128 stands for zero in the data rows.
Some points, each followed by its number:
c(125, 119, 108, 068, 125, 124, 082, 143, 128, 131, 183, 040, 138, 199,
  151, 141, 147, 085, 107) 0
c(156, 130, 174, 151, 073, 116, 140, 128, 109, 112, 124, 110, 133, 097,
  086, 139, 104, 062, 109) 1
c(163, 140, 164, 122, 063, 181, 115, 147, 096, 167, 136, 150, 152, 170,
  148, 115, 161, 104, 167) 2
c(142, 151, 113, 129, 153, 184, 055, 158, 162, 117, 104, 149, 157, 126,
  026, 117, 163, 128, 150) 3
c(130, 138, 114, 152, 123, 097, 135, 138, 101, 100, 063, 133, 132, 159,
  164, 079, 115, 146, 099) 4
c(005, 081, 163, 157, 159, 074, 120, 163, 111, 174, 109, 125, 162, 178,
  185, 122, 145, 118, 037) 5
c(082, 141, 145, 066, 037, 089, 084, 149, 107, 132, 109, 098, 140, 140,
  202, 127, 082, 090, 153) 6
c(123, 130, 166, 108, 056, 121, 077, 166, 113, 182, 125, 105, 135, 159,
  123, 090, 132, 156, 116) 7
c(077, 141, 130, 168, 085, 100, 086, 080, 140, 064, 098, 106, 062, 104,
  136, 153, 125, 131, 090) 8
c(115, 118, 155, 134, 068, 114, 164, 120, 100, 070, 085, 070, 141, 230,
  158, 074, 103, 107, 065) 9
c(119, 085, 105, 096, 181, 144, 112, 111, 168, 122, 142, 050, 147, 075,
  160, 137, 173, 105, 173) 10
c(096, 127, 128, 141, 080, 110, 076, 109, 109, 152, 100, 145, 109, 133,
  140, 136, 113, 152, 141) 11
c(037, 154, 057, 118, 100, 047, 083, 117, 115, 128, 122, 087, 095, 105,
  100, 150, 109, 167, 088) 12
c(105, 073, 090, 120, 162, 082, 092, 081, 159, 119, 166, 068, 115, 109,
  237, 174, 133, 058, 123) 13
c(071, 034, 138, 084, 123, 092, 123, 136, 177, 103, 119, 072, 100, 054,
  133, 193, 102, 100, 026) 14
c(169, 188, 108, 118, 083, 164, 124, 123, 111, 074, 126, 154, 119, 237,
  126, 056, 165, 125, 158) 15
c(174, 132, 219, 161, 019, 162, 089, 177, 083, 083, 163, 163, 125, 174,
  085, 124, 062, 090, 203) 16
c(081, 057, 136, 194, 146, 113, 149, 093, 072, 230, 074, 124, 185, 180,
  162, 112, 077, 171, 078) 17
c(216, 128, 096, 135, 143, 152, 066, 156, 109, 195, 093, 148, 114, 131,
  170, 126, 189, 123, 156) 18
c(158, 079, 093, 108, 136, 158, 019, 137, 176, 138, 157, 134, 101, 078,
  111, 089, 168, 106, 121) 19
c(146, 146, 121, 103, 113, 119, 170, 176, 117, 135, 141, 090, 148, 126,
  161, 237, 111, 144, 057) 20
c(210, 099, 107, 199, 118, 180, 251, 118, 122, 104, 068, 126, 150, 136,
  100, 084, 151, 163, 170) 21
c(206, 133, 196, 135, 087, 158, 159, 203, 066, 139, 130, 131, 226, 160,
  108, 114, 129, 132, 155) 22
c(144, 120, 063, 198, 120, 129, 112, 136, 135, 237, 075, 142, 143, 157,
  044, 120, 161, 141, 118) 23
c(095, 074, 092, 140, 075, 141, 106, 112, 148, 105, 118, 034, 049, 079,
  143, 146, 134, 139, 141) 24
c(110, 088, 089, 055, 139, 128, 128, 094, 181, 080, 115, 104, 059, 071,
  203, 149, 110, 087, 081) 25
c(149, 163, 095, 161, 167, 172, 164, 167, 126, 114, 119, 166, 192, 162,
  092, 089, 145, 098, 146) 26
c(151, 165, 184, 091, 144, 155, 104, 204, 125, 130, 237, 150, 133, 119,
  090, 122, 019, 100, 136) 27
c(162, 185, 155, 155, 172, 147, 174, 193, 108, 098, 146, 172, 201, 182,
  129, 030, 135, 140, 139) 28
c(119, 112, 133, 128, 040, 089, 101, 103, 101, 141, 120, 118, 104, 149,
  169, 108, 094, 050, 169) 29
c(113, 098, 101, 102, 088, 071, 037, 077, 143, 109, 175, 105, 110, 084,
  168, 152, 107, 107, 133) 30
c(130, 100, 117, 141, 155, 118, 069, 105, 184, 128, 135, 080, 111, 101,
  178, 172, 113, 106, 147) 31
c(111, 095, 161, 139, 163, 119, 133, 068, 118, 185, 094, 101, 092, 117,
  108, 098, 077, 109, 094) 32
c(132, 109, 148, 153, 152, 125, 115, 168, 111, 126, 076, 117, 159, 167,
  166, 065, 137, 132, 102) 33
c(222, 219, 158, 071, 193, 157, 148, 171, 154, 106, 152, 156, 186, 091,
  076, 093, 226, 116, 219) 34
c(120, 117, 106, 179, 148, 138, 092, 127, 099, 176, 059, 136, 154, 167,
  109, 070, 135, 076, 119) 35
c(164, 162, 139, 019, 135, 181, 156, 179, 119, 005, 093, 188, 209, 156,
  097, 090, 174, 120, 202) 36
c(114, 135, 087, 130, 212, 182, 185, 078, 237, 114, 176, 147, 086, 037,
  061, 134, 230, 066, 186) 37
c(147, 150, 180, 142, 145, 237, 163, 165, 107, 085, 162, 165, 165, 132,
  058, 096, 107, 124, 121) 38
c(158, 146, 080, 149, 062, 154, 172, 127, 142, 176, 161, 212, 138, 135,
  122, 082, 131, 133, 144) 39
c(138, 191, 135, 134, 119, 219, 174, 163, 110, 067, 179, 165, 161, 125,
  085, 127, 169, 147, 200) 40
c(078, 115, 117, 098, 150, 110, 141, 141, 137, 078, 132, 132, 124, 107,
  104, 147, 092, 130, 098) 41
c(112, 123, 091, 153, 147, 129, 152, 109, 136, 120, 109, 073, 091, 118,
  135, 192, 156, 103, 091) 42
c(123, 137, 121, 117, 185, 053, 044, 128, 126, 137, 127, 143, 096, 100,
  179, 165, 092, 112, 094) 43
c(172, 119, 145, 173, 086, 132, 146, 111, 079, 193, 101, 169, 122, 176,
  149, 133, 149, 121, 107) 44
c(050, 113, 118, 146, 182, 050, 188, 151, 142, 100, 150, 061, 087, 060,
  160, 135, 096, 104, 084) 45
c(171, 126, 142, 140, 149, 128, 110, 155, 103, 134, 107, 182, 149, 115,
  082, 077, 110, 127, 145) 46
c(127, 116, 182, 178, 110, 113, 071, 156, 117, 117, 105, 143, 188, 161,
  107, 131, 096, 100, 105) 47
c(187, 091, 121, 169, 101, 177, 135, 155, 134, 156, 098, 155, 166, 092,
  099, 073, 129, 162, 155) 48
c(068, 083, 109, 054, 151, 098, 142, 116, 201, 118, 128, 078, 128, 137,
  143, 168, 099, 095, 160) 49
c(189, 129, 125, 156, 107, 216, 157, 146, 103, 159, 067, 157, 140, 151,
  125, 119, 160, 128, 174) 50
c(113, 077, 067, 161, 084, 085, 154, 114, 085, 146, 046, 155, 112, 202,
  075, 055, 047, 138, 098) 51
c(074, 080, 123, 098, 107, 062, 099, 137, 157, 119, 142, 112, 080, 177,
  251, 122, 073, 123, 120) 52
c(159, 149, 176, 057, 042, 142, 074, 237, 103, 050, 156, 193, 142, 163,
  104, 105, 131, 146, 118) 53
c(139, 121, 106, 174, 098, 128, 059, 119, 070, 111, 095, 166, 142, 146,
  103, 104, 118, 136, 102) 54
c(090, 136, 076, 146, 168, 099, 158, 070, 207, 105, 116, 106, 087, 046,
  151, 182, 177, 145, 126) 55
c(072, 077, 137, 210, 142, 082, 132, 138, 106, 130, 070, 127, 160, 190,
  073, 144, 131, 102, 104) 56
c(230, 184, 133, 125, 204, 185, 145, 139, 122, 125, 102, 167, 185, 122,
  109, 074, 206, 116, 251) 57
c(044, 030, 077, 084, 123, 107, 104, 037, 203, 104, 095, 116, 030, 107,
  142, 214, 167, 042, 098) 58
c(107, 144, 120, 121, 154, 093, 130, 112, 096, 172, 116, 093, 067, 101,
  171, 151, 142, 096, 095) 59
c(083, 134, 117, 088, 140, 072, 144, 116, 178, 145, 146, 097, 136, 196,
  106, 178, 083, 192, 137) 60
c(166, 096, 126, 130, 085, 155, 127, 122, 117, 219, 102, 153, 151, 206,
  134, 111, 115, 103, 119) 61
c(141, 110, 150, 105, 137, 059, 064, 071, 163, 091, 172, 128, 128, 086,
  183, 161, 122, 120, 095) 62
c(088, 094, 114, 086, 070, 054, 131, 134, 118, 130, 178, 130, 129, 118,
  166, 136, 124, 097, 083) 63
c(174, 197, 185, 127, 083, 156, 053, 172, 095, 126, 103, 210, 161, 142,
  050, 062, 088, 142, 137) 64
c(084, 068, 101, 091, 159, 109, 141, 119, 160, 174, 168, 037, 122, 094,
  157, 150, 144, 126, 130) 65
c(105, 095, 143, 184, 117, 119, 156, 164, 133, 174, 079, 114, 176, 141,
  127, 042, 143, 093, 129) 66
c(150, 209, 152, 126, 144, 143, 108, 159, 145, 117, 147, 181, 155, 076,
  104, 123, 152, 134, 114) 67
c(108, 076, 147, 164, 095, 084, 122, 121, 098, 200, 081, 118, 100, 198,
  196, 143, 111, 136, 069) 68
c(116, 046, 097, 166, 129, 135, 166, 146, 152, 185, 079, 123, 190, 171,
  088, 110, 144, 230, 128) 69
c(171, 070, 103, 158, 087, 207, 199, 117, 146, 159, 158, 120, 187, 172,
  117, 049, 143, 188, 212) 70
c(098, 093, 104, 076, 145, 100, 177, 135, 104, 132, 160, 118, 058, 138,
  139, 154, 155, 139, 100) 71
c(136, 175, 153, 178, 128, 123, 110, 120, 105, 189, 073, 113, 202, 140,
  163, 081, 069, 169, 126) 72
c(173, 178, 169, 119, 096, 133, 125, 186, 125, 115, 121, 135, 153, 133,
  092, 084, 140, 135, 165) 73
c(214, 125, 126, 171, 063, 175, 194, 173, 101, 101, 148, 145, 194, 101,
  126, 064, 150, 179, 160) 74
c(056, 123, 084, 066, 158, 078, 154, 096, 167, 125, 194, 109, 056, 042,
  162, 172, 158, 090, 082) 75
c(203, 158, 110, 109, 187, 193, 193, 092, 144, 086, 123, 150, 160, 117,
  100, 076, 175, 185, 183) 76
c(172, 149, 131, 130, 162, 183, 167, 154, 160, 097, 098, 167, 131, 092,
  142, 100, 203, 147, 226) 77
c(179, 170, 141, 123, 166, 158, 169, 136, 165, 087, 138, 142, 198, 104,
  084, 107, 164, 117, 161) 78
c(107, 106, 187, 180, 092, 133, 135, 117, 078, 163, 142, 116, 138, 169,
  159, 106, 081, 142, 103) 79
c(122, 182, 062, 143, 156, 140, 189, 165, 155, 154, 193, 187, 155, 132,
  106, 005, 107, 219, 134) 80
c(123, 083, 096, 099, 180, 164, 113, 055, 161, 138, 136, 115, 092, 076,
  105, 136, 153, 094, 163) 81
c(148, 131, 209, 093, 074, 140, 005, 178, 047, 084, 177, 179, 189, 160,
  086, 117, 078, 152, 128) 82
c(129, 151, 149, 150, 173, 126, 147, 109, 132, 210, 094, 137, 107, 163,
  111, 127, 086, 101, 150) 83
c(183, 172, 136, 128, 198, 167, 157, 139, 141, 139, 155, 158, 154, 086,
  134, 102, 182, 165, 181) 84
c(176, 182, 167, 126, 149, 163, 184, 114, 148, 123, 178, 173, 121, 087,
  144, 178, 115, 102, 127) 85
c(181, 165, 135, 165, 133, 117, 200, 169, 115, 117, 145, 216, 251, 190,
  078, 131, 195, 121, 164) 86
c(121, 005, 053, 143, 115, 112, 127, 087, 122, 153, 078, 156, 130, 178,
  189, 097, 106, 180, 125) 87
c(109, 090, 127, 098, 180, 145, 090, 067, 146, 105, 169, 119, 100, 079,
  112, 161, 175, 101, 149) 88
c(103, 105, 103, 133, 166, 136, 168, 152, 124, 139, 030, 121, 137, 140,
  136, 063, 125, 093, 175) 89
c(091, 152, 141, 127, 096, 103, 091, 121, 144, 150, 164, 074, 078, 124,
  114, 140, 157, 196, 152) 90
c(130, 137, 136, 147, 088, 115, 073, 108, 113, 163, 057, 113, 156, 219,
  113, 117, 076, 111, 106) 91
c(089, 113, 140, 090, 081, 138, 067, 130, 132, 165, 123, 151, 105, 138,
  098, 100, 066, 123, 155) 92
c(088, 144, 152, 059, 139, 100, 139, 098, 139, 131, 100, 126, 055, 099,
  174, 173, 063, 142, 133) 93
c(074, 134, 019, 100, 123, 115, 131, 047, 164, 073, 139, 084, 116, 126,
  148, 209, 073, 083, 042) 94
c(135, 069, 120, 118, 197, 148, 127, 146, 134, 075, 162, 134, 136, 072,
  124, 125, 140, 118, 184) 95
c(149, 230, 203, 114, 137, 193, 123, 222, 075, 116, 109, 197, 114, 163,
  053, 129, 135, 163, 130) 96
c(186, 188, 206, 115, 093, 142, 047, 167, 049, 097, 135, 147, 146, 134,
  135, 139, 102, 198, 127) 97
c(138, 109, 207, 156, 059, 106, 149, 134, 037, 168, 070, 107, 127, 152,
  161, 126, 082, 146, 086) 98
c(129, 106, 093, 040, 138, 140, 141, 091, 214, 101, 098, 100, 082, 089,
  139, 124, 237, 129, 162) 99
c(052, 105, 131, 171, 123, 105, 105, 140, 110, 087, 077, 204, 117, 139,
  109, 107, 134, 070, 155) 100
c(212, 026, 168, 156, 121, 177, 193, 132, 116, 179, 131, 138, 169, 222,
  150, 116, 130, 167, 144) 101
c(136, 143, 050, 166, 191, 137, 146, 139, 106, 151, 101, 173, 171, 083,
  129, 081, 109, 168, 153) 102
c(194, 187, 186, 174, 068, 157, 188, 123, 127, 196, 133, 175, 230, 142,
  080, 110, 156, 157, 198) 103
c(132, 133, 081, 183, 101, 137, 168, 144, 097, 137, 044, 152, 147, 188,
  141, 069, 125, 097, 123) 104
c(110, 094, 111, 192, 156, 162, 117, 113, 090, 047, 076, 114, 123, 179,
  188, 110, 098, 061, 062) 105
c(140, 195, 181, 151, 097, 161, 074, 197, 085, 030, 226, 157, 173, 180,
  101, 130, 110, 170, 151) 106
c(063, 078, 150, 152, 096, 079, 114, 161, 094, 127, 155, 096, 071, 166,
  191, 142, 155, 125, 066) 107
c(098, 148, 112, 115, 179, 133, 068, 119, 121, 073, 096, 122, 103, 136,
  157, 171, 106, 026, 135) 108
c(188, 186, 162, 073, 144, 174, 124, 145, 129, 114, 203, 159, 199, 106,
  019, 104, 169, 137, 152) 109
c(120, 167, 174, 113, 106, 044, 110, 125, 138, 090, 156, 060, 090, 128,
  080, 147, 117, 149, 161) 110
c(125, 104, 120, 127, 135, 137, 131, 130, 119, 120, 078, 125, 139, 173,
  173, 050, 141, 134, 126) 111
c(128, 110, 147, 087, 071, 064, 030, 138, 119, 143, 125, 154, 099, 111,
  096, 174, 122, 084, 128) 112
Which point above is nearest to each new point by angle? Its number follows each.
c(118, 150, 071, 082, 106, 113, 118, 071, 163, 102, 112, 140, 096, 081,
  105, 145, 159, 034, 104) 58
c(124, 089, 040, 118, 186, 168, 166, 058, 193, 167, 082, 104, 118, 064,
  152, 167, 200, 053, 126) 81
c(092, 109, 089, 142, 174, 087, 081, 075, 168, 046, 127, 042, 057, 093,
  128, 182, 190, 178, 119) 55
c(158, 097, 097, 176, 154, 149, 202, 175, 098, 093, 058, 131, 172, 156,
  081, 107, 176, 182, 110) 21
c(152, 135, 172, 148, 005, 174, 120, 175, 102, 095, 165, 183, 153, 153,
  065, 115, 030, 216, 158) 16
c(155, 149, 132, 182, 120, 209, 161, 126, 102, 071, 162, 156, 212, 144,
  060, 098, 172, 148, 171) 40
c(101, 120, 126, 141, 156, 130, 163, 100, 068, 157, 092, 096, 182, 183,
  124, 108, 124, 168, 144) 17
c(130, 190, 141, 098, 107, 160, 130, 181, 078, 040, 186, 237, 207, 172,
  105, 134, 123, 163, 154) 106
c(226, 157, 139, 105, 163, 189, 104, 251, 116, 063, 107, 120, 136, 131,
  091, 066, 137, 124, 183) 73
c(134, 065, 104, 119, 141, 095, 102, 104, 136, 107, 169, 047, 116, 127,
  135, 156, 143, 096, 005) 14
c(089, 037, 061, 101, 168, 118, 155, 090, 185, 163, 152, 098, 094, 085,
  137, 134, 148, 136, 109) 65
c(110, 133, 124, 172, 146, 109, 121, 130, 144, 151, 047, 134, 137, 152,
  131, 108, 085, 080, 108) 35
c(122, 093, 109, 140, 126, 121, 145, 117, 097, 134, 153, 169, 084, 191,
  113, 097, 078, 147, 093) 51
c(113, 087, 093, 115, 170, 094, 091, 050, 160, 102, 144, 107, 083, 081,
  214, 230, 142, 063, 117) 13
c(165, 147, 099, 152, 170, 123, 156, 084, 196, 092, 127, 123, 140, 107,
  117, 144, 209, 083, 140) 37
c(251, 142, 103, 191, 137, 172, 135, 178, 100, 113, 145, 168, 165, 145,
  097, 088, 130, 195, 169) 74
c(177, 139, 090, 197, 111, 152, 087, 162, 124, 214, 066, 176, 155, 216,
  085, 102, 131, 193, 075) 23
c(118, 094, 129, 168, 150, 111, 113, 116, 167, 088, 150, 146, 135, 058,
  185, 118, 100, 183, 125) 62
c(172, 113, 202, 159, 105, 136, 108, 142, 120, 107, 166, 150, 143, 154,
  098, 130, 076, 115, 113) 16
c(134, 103, 201, 158, 085, 117, 096, 124, 068, 068, 073, 126, 135, 141,
  125, 125, 142, 143, 052) 98
c(111, 111, 143, 195, 101, 169, 099, 158, 141, 096, 092, 128, 114, 209,
  132, 137, 102, 109, 098) 105
c(054, 129, 115, 123, 141, 070, 133, 070, 156, 055, 119, 130, 118, 138,
  180, 142, 079, 110, 073) 94
c(153, 155, 178, 186, 071, 151, 155, 162, 096, 053, 202, 185, 219, 143,
  078, 124, 125, 226, 153) 106
c(066, 102, 194, 115, 113, 127, 101, 102, 104, 119, 120, 111, 098, 122,
  122, 183, 106, 149, 063) 14
c(122, 127, 186, 185, 153, 151, 042, 147, 061, 120, 086, 137, 173, 175,
  204, 070, 098, 153, 088) 33
c(145, 163, 096, 131, 099, 163, 178, 154, 106, 110, 204, 151, 154, 143,
  128, 107, 084, 193, 147) 80
c(199, 132, 192, 125, 117, 199, 209, 159, 137, 178, 065, 159, 137, 169,
  176, 112, 168, 119, 156) 50
c(168, 107, 165, 160, 124, 143, 129, 122, 165, 132, 082, 177, 172, 126,
  123, 082, 170, 166, 178) 48
c(162, 140, 178, 149, 067, 175, 140, 172, 084, 094, 210, 165, 174, 122,
  123, 141, 120, 149, 152) 106
c(146, 150, 166, 088, 117, 166, 066, 174, 140, 123, 140, 160, 133, 151,
  114, 135, 161, 148, 132) 53
c(055, 114, 118, 072, 132, 139, 121, 074, 200, 165, 191, 057, 119, 129,
  167, 169, 153, 146, 115) 65
c(083, 058, 154, 149, 119, 101, 111, 091, 091, 152, 093, 123, 168, 201,
  150, 095, 095, 173, 089) 17
c(180, 104, 112, 155, 136, 203, 145, 163, 136, 144, 156, 136, 168, 182,
  148, 073, 116, 251, 146) 70
c(068, 130, 098, 108, 057, 067, 085, 129, 138, 104, 143, 087, 070, 120,
  133, 191, 136, 148, 054) 12
c(193, 183, 198, 129, 075, 143, 063, 193, 091, 019, 184, 174, 158, 137,
  128, 100, 088, 160, 144) 106
c(128, 124, 096, 120, 201, 107, 127, 019, 209, 109, 093, 086, 075, 055,
  136, 189, 155, 101, 153) 55
c(094, 056, 138, 129, 113, 112, 104, 098, 152, 162, 143, 089, 069, 102,
  117, 160, 117, 044, 030) 14
c(139, 148, 163, 145, 026, 135, 172, 157, 089, 117, 138, 171, 150, 150,
  093, 143, 005, 150, 216) 16
c(057, 159, 123, 126, 190, 111, 130, 122, 158, 093, 137, 124, 034, 110,
  141, 177, 140, 106, 074) 75
c(177, 174, 116, 109, 054, 144, 113, 171, 156, 121, 145, 177, 162, 121,
  079, 075, 162, 119, 206) 73
c(115, 162, 180, 162, 109, 110, 122, 087, 120, 142, 149, 103, 071, 052,
  198, 132, 185, 102, 103) 59
c(154, 212, 168, 117, 078, 142, 089, 194, 058, 052, 188, 192, 176, 159,
  132, 105, 120, 088, 164) 106
c(073, 124, 134, 130, 100, 099, 119, 164, 130, 132, 147, 129, 099, 096,
  184, 151, 151, 120, 101) 107
c(079, 076, 079, 095, 110, 129, 118, 080, 173, 126, 174, 117, 060, 134,
  153, 174, 143, 159, 123) 58
c(204, 251, 133, 073, 131, 230, 111, 160, 188, 103, 153, 160, 179, 105,
  114, 068, 179, 055, 188) 34
c(094, 186, 156, 145, 108, 083, 152, 165, 119, 139, 134, 095, 084, 110,
  109, 153, 105, 140, 113) 110
c(064, 152, 140, 117, 122, 121, 096, 077, 120, 178, 134, 101, 125, 137,
  164, 160, 103, 136, 161) 11
c(180, 207, 163, 160, 073, 147, 198, 169, 069, 212, 127, 152, 119, 187,
  172, 063, 111, 112, 109) 44
c(103, 171, 163, 112, 100, 154, 150, 177, 056, 075, 087, 121, 162, 158,
  160, 094, 156, 068, 175) 36
c(093, 136, 104, 111, 108, 019, 107, 069, 150, 141, 107, 124, 097, 112,
  119, 198, 097, 111, 092) 12
c(114, 136, 111, 080, 146, 123, 155, 061, 191, 157, 126, 083, 061, 129,
  190, 148, 102, 091, 097) 25
c(101, 135, 148, 237, 066, 143, 088, 159, 126, 146, 090, 195, 130, 157,
  099, 087, 150, 174, 107) 54
c(149, 181, 160, 093, 162, 165, 151, 127, 138, 122, 160, 139, 131, 083,
  107, 158, 129, 144, 133) 85
c(097, 067, 109, 201, 125, 136, 088, 115, 115, 204, 105, 115, 158, 181,
  146, 135, 059, 155, 049) 17
c(148, 100, 134, 120, 214, 125, 136, 112, 167, 186, 089, 143, 183, 101,
  171, 134, 164, 082, 136) 10
c(030, 090, 094, 079, 104, 134, 108, 034, 199, 113, 149, 103, 065, 098,
  182, 155, 155, 092, 132) 58
c(034, 061, 106, 121, 151, 106, 139, 152, 179, 129, 122, 111, 088, 085,
  147, 159, 095, 138, 063) 14
c(105, 153, 167, 100, 132, 098, 102, 111, 131, 216, 080, 146, 174, 120,
  144, 090, 100, 177, 085) 72
c(125, 155, 118, 202, 095, 114, 207, 068, 086, 188, 171, 119, 114, 165,
  152, 120, 044, 139, 087) 79
c(080, 108, 059, 097, 206, 052, 097, 078, 169, 119, 161, 079, 019, 050,
  162, 165, 108, 099, 110) 75
c(117, 108, 086, 077, 143, 127, 089, 151, 108, 074, 158, 101, 079, 107,
  178, 128, 058, 089, 105) 25
c(115, 169, 119, 123, 195, 060, 128, 132, 121, 164, 078, 098, 078, 091,
  151, 156, 152, 161, 133) 59
c(148, 145, 087, 141, 129, 156, 133, 148, 127, 177, 114, 154, 152, 168,
  103, 114, 099, 170, 120) 23
c(106, 106, 148, 094, 199, 136, 164, 130, 166, 107, 130, 114, 134, 030,
  182, 138, 183, 105, 125) 10
c(157, 113, 082, 170, 135, 102, 196, 106, 081, 138, 068, 164, 109, 122,
  209, 119, 134, 112, 141) 104
c(104, 081, 154, 122, 099, 151, 144, 129, 019, 122, 034, 149, 180, 154,
  112, 102, 128, 188, 115) 98
c(146, 132, 175, 005, 184, 134, 119, 137, 147, 140, 102, 121, 118, 116,
  140, 123, 147, 154, 131) 99
c(162, 202, 154, 042, 079, 159, 186, 210, 126, 143, 134, 134, 190, 161,
  112, 095, 130, 094, 159) 73
c(129, 127, 044, 133, 188, 102, 161, 083, 150, 147, 135, 094, 107, 123,
  103, 201, 123, 081, 152) 42
c(134, 165, 159, 182, 111, 127, 155, 174, 067, 149, 113, 104, 167, 151,
  145, 092, 119, 207, 171) 72
c(169, 111, 112, 067, 133, 168, 138, 131, 179, 093, 123, 138, 113, 080,
  118, 130, 190, 124, 124) 99
c(139, 123, 085, 188, 087, 156, 201, 107, 082, 160, 037, 147, 132, 170,
  140, 109, 150, 113, 174) 104
c(110, 137, 156, 101, 167, 079, 178, 057, 123, 166, 084, 109, 085, 087,
  212, 164, 152, 046, 146) 59
c(128, 162, 158, 121, 151, 176, 159, 169, 131, 194, 114, 139, 141, 146,
  094, 109, 112, 158, 096) 96
c(133, 122, 074, 157, 050, 139, 133, 119, 124, 141, 177, 132, 146, 123,
  159, 040, 078, 082, 047) 39
c(091, 158, 085, 090, 124, 086, 138, 102, 116, 136, 104, 096, 098, 114,
  087, 144, 091, 109, 158) 12
c(164, 110, 111, 126, 177, 142, 114, 133, 131, 123, 110, 191, 166, 125,
  066, 046, 172, 175, 136) 46
c(153, 154, 100, 110, 150, 149, 167, 091, 170, 161, 124, 157, 132, 136,
  138, 092, 164, 137, 119) 76
c(154, 160, 164, 077, 122, 123, 106, 160, 118, 171, 135, 144, 135, 121,
  146, 147, 105, 164, 145) 97
c(099, 183, 159, 110, 134, 120, 100, 133, 139, 124, 146, 071, 151, 132,
  146, 176, 053, 140, 070) 20
c(161, 156, 170, 124, 058, 196, 151, 188, 073, 111, 122, 168, 103, 164,
  081, 111, 123, 184, 168) 96
c(109, 131, 086, 149, 100, 086, 113, 095, 153, 143, 113, 077, 116, 124,
  147, 141, 132, 137, 087) 12
c(093, 128, 075, 080, 104, 076, 137, 101, 141, 129, 133, 085, 109, 074,
  132, 155, 117, 191, 115) 12
c(132, 123, 119, 037, 126, 113, 172, 112, 189, 115, 145, 102, 063, 047,
  074, 156, 183, 117, 209) 99
c(101, 097, 109, 089, 124, 117, 119, 095, 082, 169, 088, 108, 130, 115,
  141, 118, 137, 049, 150) 29
c(209, 119, 005, 046, 216, 170, 111, 109, 216, 095, 117, 172, 111, 044,
  187, 152, 251, 098, 214) 99
c(165, 100, 123, 083, 142, 180, 111, 172, 155, 044, 129, 163, 126, 135,
  142, 084, 118, 169, 171) 36
c(114, 131, 107, 138, 161, 149, 137, 129, 174, 151, 134, 132, 109, 122,
  083, 149, 127, 123, 122) 37
c(131, 126, 133, 093, 115, 117, 079, 139, 151, 137, 141, 100, 074, 155,
  166, 140, 093, 104, 073) 52
c(085, 019, 166, 166, 141, 148, 120, 095, 087, 160, 084, 141, 125, 160,
  120, 139, 065, 159, 050) 17
c(131, 099, 095, 163, 129, 108, 102, 106, 082, 144, 123, 152, 147, 173,
  087, 085, 141, 078, 095) 35
c(143, 130, 147, 160, 141, 026, 087, 100, 129, 069, 130, 078, 120, 177,
  095, 145, 094, 166, 138) 110
c(137, 146, 127, 108, 155, 149, 226, 086, 149, 171, 092, 139, 095, 134,
  174, 034, 178, 108, 109) 111
c(098, 125, 141, 110, 102, 076, 148, 106, 105, 150, 111, 113, 119, 100,
  069, 138, 037, 067, 137) 1
c(171, 116, 115, 129, 188, 176, 206, 060, 122, 149, 120, 139, 128, 141,
  169, 091, 167, 138, 131) 76
c(160, 066, 128, 172, 119, 121, 109, 158, 104, 133, 103, 149, 117, 174,
  030, 115, 131, 084, 143) 56
c(159, 155, 151, 096, 156, 126, 131, 137, 059, 156, 087, 144, 137, 146,
  111, 126, 179, 100, 143) 57
c(186, 142, 144, 186, 131, 210, 219, 115, 139, 192, 125, 122, 191, 158,
  068, 026, 187, 222, 237) 70
c(143, 079, 140, 159, 065, 178, 197, 168, 114, 207, 200, 163, 222, 210,
  084, 085, 171, 156, 156) 70
c(119, 085, 113, 065, 172, 090, 136, 100, 153, 169, 121, 053, 105, 100,
  177, 128, 126, 177, 189) 65
c(135, 167, 188, 141, 143, 172, 082, 178, 086, 152, 222, 162, 127, 154,
  047, 132, 057, 175, 154) 27
c(085, 116, 127, 094, 136, 120, 026, 096, 148, 106, 188, 091, 073, 111,
  118, 104, 113, 074, 101) 30
c(122, 063, 125, 147, 158, 097, 085, 143, 074, 160, 019, 132, 132, 141,
  121, 117, 160, 126, 094) 35
c(059, 120, 148, 137, 149, 078, 145, 085, 139, 129, 115, 063, 123, 114,
  156, 153, 093, 075, 093) 45
c(161, 095, 183, 230, 125, 140, 108, 138, 129, 087, 091, 190, 143, 148,
  118, 115, 146, 134, 103) 47
c(113, 206, 190, 176, 110, 122, 126, 202, 093, 066, 182, 163, 171, 119,
  125, 175, 056, 161, 148) 106
c(144, 190, 073, 133, 130, 138, 185, 153, 136, 158, 104, 089, 163, 178,
  129, 103, 163, 095, 167) 26
c(120, 131, 094, 087, 115, 092, 128, 147, 137, 088, 185, 143, 140, 123,
  088, 180, 107, 119, 150) 41
c(090, 089, 042, 157, 127, 103, 094, 119, 147, 076, 118, 093, 112, 098,
  127, 210, 100, 133, 084) 94
c(147, 160, 157, 125, 102, 154, 176, 180, 112, 093, 129, 131, 136, 204,
  094, 127, 121, 183, 131) 96
c(173, 122, 139, 216, 077, 163, 190, 186, 040, 222, 129, 137, 133, 116,
  163, 101, 153, 172, 114) 44
c(124, 189, 146, 092, 209, 185, 175, 107, 180, 125, 139, 125, 127, 100,
  073, 157, 135, 114, 129) 37
c(019, 177, 099, 127, 203, 090, 152, 046, 156, 098, 156, 030, 178, 070,
  175, 197, 148, 162, 104) 55
c(060, 066, 063, 116, 154, 122, 123, 104, 187, 128, 072, 091, 042, 114,
  131, 143, 139, 101, 082) 58
c(133, 138, 137, 134, 152, 106, 143, 097, 131, 177, 144, 091, 127, 125,
  072, 175, 040, 135, 066) 32
c(131, 115, 165, 146, 108, 109, 182, 207, 130, 183, 105, 130, 102, 149,
  201, 122, 157, 187, 124) 68
c(142, 157, 171, 189, 111, 131, 173, 145, 055, 162, 005, 200, 144, 207,
  139, 037, 128, 111, 139) 104
c(087, 164, 157, 106, 144, 077, 190, 105, 107, 153, 143, 141, 167, 106,
  136, 164, 108, 147, 074) 20
c(155, 105, 172, 206, 152, 153, 180, 144, 093, 184, 137, 146, 188, 137,
  095, 103, 158, 178, 166) 103
c(144, 204, 106, 150, 091, 110, 130, 131, 085, 130, 152, 046, 119, 251,
  121, 097, 118, 112, 081) 9
c(092, 049, 122, 167, 160, 088, 173, 141, 094, 145, 086, 097, 183, 156,
  159, 121, 097, 209, 108) 17
